In the rows, zero is written as 100.
A state moves one step at a time under one of 8 hidden systems, and each row is a state written as 18 numbers. Each run below is a few steps of one system.
run 1, q_247:
[[104,54,99,107,143,108,78,84,110,122,76,84,124,108,80,87,86,81],
[108,56,101,98,127,72,110,101,79,99,110,120,95,125,93,99,122,141],
[86,75,120,111,116,57,97,57,90,92,92,70,132,105,87,96,84,82],
[86,62,116,102,122,94,87,114,99,127,113,82,105,89,88,121,110,154],
[79,105,91,118,89,57,125,77,73,78,95,72,113,106,72,92,100,128],
[94,89,95,110,111,72,83,119,113,142,108,55,107,78,81,133,95,101],
[93,87,53,121,86,104,115,108,69,78,113,66,89,98,94,106,112,137],
[108,99,68,114,98,78,108,96,97,129,83,79,86,89,47,109,84,70],
[117,59,65,108,93,96,95,118,74,107,112,93,79,99,118,139,123,99]]
run 2, q_247:
[[64,95,130,105,78,79,99,58,87,86,78,72,127,86,90,109,89,88],
[76,95,111,94,90,100,89,135,114,135,90,91,98,87,91,124,124,150],
[81,131,74,114,72,68,119,103,93,71,90,65,107,112,101,78,119,111],
[111,106,80,109,112,101,76,128,133,136,112,56,88,83,89,100,94,84],
[129,93,56,120,95,112,123,106,75,77,126,96,68,99,106,88,107,119],
[131,94,87,116,108,97,111,75,94,120,86,105,94,80,71,104,67,50],
[119,57,87,100,100,117,99,109,73,112,95,132,96,92,129,141,115,109],
[80,87,90,102,91,105,107,68,84,87,42,117,126,120,81,88,98,83],
[94,77,111,78,119,76,74,129,122,137,80,116,110,128,107,115,128,100]]
run 3, q_855:
[[80,98,105,84,122,121,64,137,120,109,130,79,114,100,127,124,107,123],
[64,127,127,78,85,79,86,96,126,89,95,84,87,120,78,66,113,91],
[121,84,117,74,99,94,85,97,101,102,135,124,60,102,110,121,102,57],
[80,109,87,86,100,152,80,111,103,62,128,85,98,109,134,91,105,115],
[91,141,126,86,69,115,113,84,114,88,76,127,83,98,83,66,97,87],
[132,113,94,90,99,110,98,123,104,118,110,138,95,91,137,131,100,74],
[83,136,94,104,107,134,84,126,132,100,104,67,128,90,122,84,96,120],
[114,133,132,94,94,66,110,106,134,121,94,111,76,100,81,68,106,89],
[131,95,100,92,132,88,85,112,108,101,154,98,95,103,133,118,90,75]]
run 4, q_607:
[[110,104,160,91,123,84,97,80,125,122,113,114,91,85,80,86,79,91],
[129,92,97,110,115,67,119,85,71,74,149,99,102,98,125,113,86,98],
[78,121,134,98,91,127,108,88,90,95,109,109,116,70,96,119,78,145],
[106,132,98,86,111,52,122,121,99,111,114,136,97,122,75,112,102,119],
[57,109,76,90,84,93,90,102,73,76,116,76,119,108,101,147,95,102],
[76,96,102,74,78,120,94,123,104,112,91,124,59,110,67,104,126,133],
[86,103,62,89,97,83,103,84,84,75,83,105,97,142,69,86,99,61],
[93,64,94,93,70,128,84,93,84,106,72,109,88,89,115,134,117,72],
[125,99,70,121,94,126,124,104,102,96,61,120,90,109,96,53,117,114]]
run 5, q_993:
[[81,136,100,104,86,112,121,94,89,107,96,103,104,72,53,119,68,129],
[81,123,75,87,99,73,91,117,102,115,120,79,96,101,68,143,84,76],
[75,84,48,100,100,84,98,117,73,87,99,85,113,131,88,126,115,119],
[65,78,87,83,93,97,82,80,96,80,68,95,97,140,72,79,115,74],
[111,67,105,80,105,78,89,88,89,86,96,134,95,134,126,107,120,58],
[102,59,121,98,88,141,93,85,86,92,76,125,105,93,139,107,117,109],
[111,120,131,86,79,130,101,108,128,126,77,138,77,80,108,91,109,91],
[138,118,90,124,85,102,111,125,112,128,98,96,102,62,138,115,104,93],
[111,112,73,123,108,135,100,132,123,112,106,67,93,81,98,72,105,136]]
run 6, q_702:
[[74,113,75,105,103,103,78,119,129,120,80,50,111,105,75,85,101,90],
[99,84,97,103,90,80,92,112,110,92,121,61,58,112,101,70,138,111],
[80,69,109,109,105,104,93,56,83,56,109,67,104,109,97,69,97,97],
[97,104,160,89,92,81,113,63,104,88,101,124,85,99,89,73,98,104],
[107,112,124,108,102,86,120,90,85,80,92,127,143,102,144,102,102,124],
[76,123,115,99,92,108,107,112,100,129,72,113,131,77,81,133,87,138],
[105,129,62,114,71,67,122,133,94,118,78,98,103,99,94,120,120,113],
[97,77,72,120,105,80,91,105,89,117,112,44,104,82,88,133,93,97],
[109,57,83,103,96,86,109,86,77,105,102,99,50,106,56,96,111,95]]
run 7, q_607:
[[92,97,136,82,100,81,115,60,86,77,93,141,90,122,79,81,96,95],
[103,94,105,104,70,68,124,75,59,79,91,125,109,98,123,133,106,89],
[92,122,93,118,57,107,133,107,83,99,70,111,103,79,102,107,116,145],
[93,136,77,110,83,65,116,121,110,127,69,90,104,101,65,103,104,100],
[89,88,58,107,87,95,84,122,96,117,105,55,83,91,86,132,108,87],
[94,75,79,100,110,145,87,104,109,113,95,82,67,97,56,79,98,108],
[118,68,89,94,140,107,88,79,102,111,89,116,101,118,71,88,79,54],
[124,53,92,109,124,129,92,87,82,97,96,116,122,96,140,113,94,90],
[113,101,118,111,122,119,109,101,112,106,72,125,140,102,127,69,104,136]]
run 8, q_845:
[[112,105,100,102,122,79,107,128,113,118,76,129,138,120,132,96,122,128],
[77,140,100,97,117,92,87,132,133,120,102,75,138,97,98,107,88,121],
[89,113,127,76,110,78,91,129,125,107,126,107,77,120,92,85,125,137],
[109,110,74,109,124,70,111,117,101,110,138,73,83,104,60,94,89,120],
[88,63,124,98,116,92,99,84,80,103,123,91,85,93,66,106,96,146],
[107,83,69,116,112,76,132,96,65,99,81,121,111,115,69,102,101,134],
[70,88,99,105,90,92,100,99,82,125,67,100,132,85,76,147,93,122],
[82,110,82,92,71,105,108,132,97,108,63,126,101,116,107,106,139,136],
[78,128,79,105,75,92,93,128,124,127,74,67,93,91,73,101,111,99]]
run 9, q_632:
[[113,89,80,138,80,114,119,104,93,103,95,59,84,66,97,85,110,133],
[127,103,97,131,118,128,109,107,107,132,106,81,112,51,97,106,73,123],
[145,100,66,128,135,111,125,116,99,118,99,116,109,93,92,82,87,128],
[136,113,80,111,140,112,104,95,113,107,98,111,125,101,103,81,67,62],
[127,103,101,81,142,87,95,114,113,107,111,146,114,130,120,99,98,82],
[86,113,91,77,113,93,85,95,107,67,95,116,121,151,122,80,106,64],
[79,110,143,61,91,88,76,93,119,81,113,115,86,124,120,94,116,74],
[61,98,117,81,74,79,90,95,88,59,121,83,93,123,120,101,131,112],
[58,117,134,90,60,114,96,81,97,78,103,79,86,82,90,99,103,118]]
run 10, q_993:
[[93,109,105,64,106,123,92,117,96,80,124,150,92,126,125,116,109,110],
[80,127,104,105,58,126,109,84,90,80,64,104,124,82,127,108,97,88],
[96,126,102,75,85,120,75,135,128,101,129,94,70,101,126,106,118,82],
[114,123,64,127,67,102,132,110,84,74,88,99,100,97,129,83,120,121],
[99,107,95,101,95,133,85,88,118,78,116,63,68,97,98,59,94,70],
[135,118,79,101,112,92,127,98,83,72,131,134,86,117,111,85,93,98],
[89,98,97,109,103,149,98,65,79,68,110,84,116,81,105,99,63,90],
[92,143,101,65,110,118,98,116,107,94,128,140,88,114,85,116,79,97],
[83,127,73,110,77,103,109,94,76,81,89,91,138,89,121,138,83,86]]
run 11, q_756:
[[101,122,68,127,123,110,126,101,92,87,95,86,137,104,91,72,82,137],
[103,111,104,81,142,90,80,130,143,121,106,106,105,133,95,71,109,101],
[99,94,76,96,125,75,100,99,75,62,132,97,127,134,129,108,99,98],
[44,108,116,76,110,113,72,94,113,82,96,82,123,124,81,88,96,112],
[97,112,134,68,93,62,94,87,100,78,128,124,85,121,114,106,108,70],
[62,102,94,89,79,117,79,86,80,80,110,74,114,89,108,148,83,79],
[88,109,158,88,66,109,101,88,109,98,109,104,66,74,103,92,113,119],
[119,129,83,103,74,94,120,99,84,108,113,112,76,70,86,140,76,72],
[105,79,93,111,87,148,90,126,105,124,101,86,77,65,107,117,115,131]]
run 12, q_845:
[[65,95,105,100,71,97,114,74,61,62,87,104,121,102,114,124,106,119],
[91,131,94,105,50,67,124,96,81,89,70,112,105,99,109,118,116,90],
[99,126,101,104,51,107,104,120,103,114,97,90,80,62,119,129,114,101],
[116,127,104,107,67,134,115,110,118,102,96,106,55,75,98,66,113,108],
[138,96,105,111,107,113,104,95,120,133,93,103,65,75,72,79,86,70],
[133,58,95,105,134,147,87,101,105,122,101,118,90,88,104,92,90,93],
[100,86,88,98,142,135,89,82,106,96,74,116,136,123,92,75,79,83],
[85,84,104,77,132,88,67,100,110,104,86,112,138,137,116,113,101,66],
[74,110,79,85,111,99,74,118,103,70,120,82,131,133,139,109,111,92]]
run 13, q_855:
[[77,119,116,86,87,122,116,78,94,81,78,134,91,111,63,74,93,126],
[112,103,86,81,99,99,103,105,85,114,80,156,113,109,111,143,93,70],
[77,96,91,101,107,141,72,129,119,121,80,78,134,88,117,117,104,121],
[90,112,105,98,79,65,97,112,129,121,66,87,86,114,80,71,130,90],
[132,73,93,100,115,87,82,100,104,112,127,83,75,94,114,111,98,50],
[98,89,91,110,109,133,94,98,102,67,130,68,84,104,109,58,108,129],
[112,123,114,101,87,90,132,60,88,70,88,128,90,109,86,63,87,81],
[131,94,102,104,113,123,111,101,82,107,109,144,116,79,136,135,84,105],
[74,132,98,112,97,110,104,118,111,98,76,86,151,96,118,97,104,142]]
run 14, q_632:
[[93,80,137,89,70,112,90,91,110,127,72,111,65,79,84,107,117,92],
[99,61,79,125,85,75,99,109,81,104,92,59,102,95,118,118,133,117],
[82,102,106,112,103,140,88,109,121,134,65,83,120,72,82,97,92,122],
[140,77,88,126,115,84,115,115,111,126,104,85,69,92,86,68,117,120],
[103,95,90,122,144,103,90,93,107,111,105,64,150,89,104,101,66,94],
[123,96,116,95,141,98,112,107,117,122,90,143,103,117,77,70,96,127],
[115,99,91,112,119,62,105,76,99,80,99,85,122,124,109,69,91,55],
[87,117,144,73,122,77,87,103,118,113,102,132,130,112,108,119,92,97],
[78,114,86,87,86,60,109,98,92,70,87,105,95,149,88,75,129,102]]
run 15, q_756:
[[123,102,87,108,109,99,105,84,102,68,88,108,116,125,139,57,106,63],
[92,107,101,104,125,128,80,83,119,83,89,76,146,104,122,74,79,70],
[111,118,146,97,124,93,94,86,124,88,122,100,130,96,141,76,87,93],
[87,141,110,97,117,89,95,102,107,95,124,84,145,89,119,126,66,94],
[78,128,133,88,100,90,85,127,122,104,134,79,110,87,125,113,106,135],
[85,148,95,90,83,72,114,117,91,83,142,92,85,98,90,119,95,121],
[75,107,83,78,89,115,79,130,106,101,134,80,62,103,80,121,111,112],
[98,94,92,85,85,115,109,97,77,72,138,118,44,107,82,101,106,118],
[87,93,79,74,96,145,93,98,86,102,97,131,66,107,58,117,87,89]]
run 16, q_702:
[[97,110,120,99,96,96,89,135,143,147,73,94,96,91,96,87,126,119],
[94,89,64,125,90,107,100,117,99,86,80,59,114,108,124,75,133,125],
[81,92,118,112,89,100,96,79,111,104,93,48,85,80,63,72,94,105],
[123,91,115,118,87,66,128,79,87,73,113,94,76,105,109,56,122,118],
[93,85,131,115,126,97,111,60,85,88,102,93,141,88,94,92,69,122],
[105,116,126,96,100,72,129,101,100,119,79,147,100,104,77,93,106,137],
[97,112,84,117,116,67,108,114,95,111,79,92,161,106,121,120,99,117],
[78,84,95,100,94,85,92,125,105,144,80,88,95,90,62,131,115,133],
[103,79,56,117,84,64,107,101,83,96,71,78,97,121,96,94,127,82]]

Which system made each run below?
run 17:
[[109,61,89,104,84,86,114,69,70,72,82,111,76,123,99,78,126,86],
[108,79,148,103,116,91,91,57,104,106,91,97,125,84,113,97,80,67]]
 : q_702
run 18:
[[123,109,98,116,97,83,127,60,88,66,91,109,105,110,109,58,90,67],
[116,94,154,100,131,99,98,92,114,121,125,111,114,72,111,108,79,124]]
 : q_702
run 19:
[[120,97,107,117,97,52,106,102,111,123,117,67,66,84,72,90,104,89],
[80,93,91,104,135,83,93,104,91,118,112,78,141,96,76,137,73,124]]
 : q_632
run 20:
[[103,75,123,120,103,81,117,70,83,78,80,103,128,105,124,73,115,128],
[89,127,104,99,108,71,98,92,119,122,64,96,130,110,70,91,83,65]]
 : q_756
run 21:
[[73,94,79,108,100,90,114,108,86,105,65,101,125,119,71,97,115,154],
[98,95,92,85,98,55,98,115,113,110,76,114,84,142,84,81,135,83]]
 : q_756
run 22:
[[115,78,136,112,99,108,91,90,98,111,110,94,119,63,148,130,95,100],
[103,108,79,117,91,116,122,120,95,96,65,116,123,107,118,82,123,151]]
 : q_632
run 23:
[[88,101,102,64,131,110,81,114,120,105,115,125,77,138,65,81,101,101],
[110,98,92,117,96,71,122,73,72,89,70,116,145,103,120,117,88,77]]
 : q_993
run 24:
[[112,114,123,94,114,60,114,68,85,86,141,107,93,96,83,108,68,77],
[80,85,104,95,106,106,101,88,66,86,135,96,109,85,91,147,80,132]]
 : q_993
run 25:
[[119,91,137,91,110,115,96,84,120,88,125,107,59,98,97,50,103,97],
[105,112,116,99,123,125,106,81,102,62,108,118,127,116,129,60,91,113]]
 : q_702
run 26:
[[104,86,109,114,91,93,105,127,113,117,81,94,100,98,125,82,146,152],
[93,120,94,128,99,111,97,103,128,101,86,44,119,81,105,61,94,105]]
 : q_632
run 27:
[[88,131,71,111,109,125,106,114,89,75,120,85,137,96,124,112,81,128],
[61,150,93,83,96,113,91,101,116,72,107,82,110,120,82,76,88,98]]
 : q_993
run 28:
[[69,107,77,90,83,69,95,91,74,68,129,68,90,115,81,126,96,87],
[76,84,108,80,71,132,94,96,86,105,99,115,54,90,64,119,106,114]]
 : q_607
run 29:
[[89,66,78,94,117,77,72,106,96,83,112,71,120,132,130,110,118,76],
[61,94,128,98,99,92,96,61,93,59,104,73,112,114,88,70,97,111]]
 : q_756
run 30:
[[98,133,136,95,106,89,116,97,120,128,76,128,112,91,64,87,83,117],
[113,96,95,84,129,64,87,131,106,127,116,121,117,116,120,139,107,92]]
 : q_855
run 31:
[[91,114,95,100,123,116,86,111,134,90,116,64,90,114,83,45,101,111],
[84,109,113,94,114,95,94,97,115,66,129,77,90,125,98,49,111,124]]
 : q_702
run 32:
[[126,74,59,123,127,109,94,104,86,93,126,69,114,94,128,112,90,87],
[94,93,128,99,129,151,84,102,125,121,95,104,116,82,96,85,86,130]]
 : q_607
run 33:
[[71,94,138,85,110,124,67,98,137,105,101,70,96,99,98,69,107,107],
[127,127,120,103,96,45,130,105,102,102,105,130,103,107,115,90,114,109]]
 : q_993
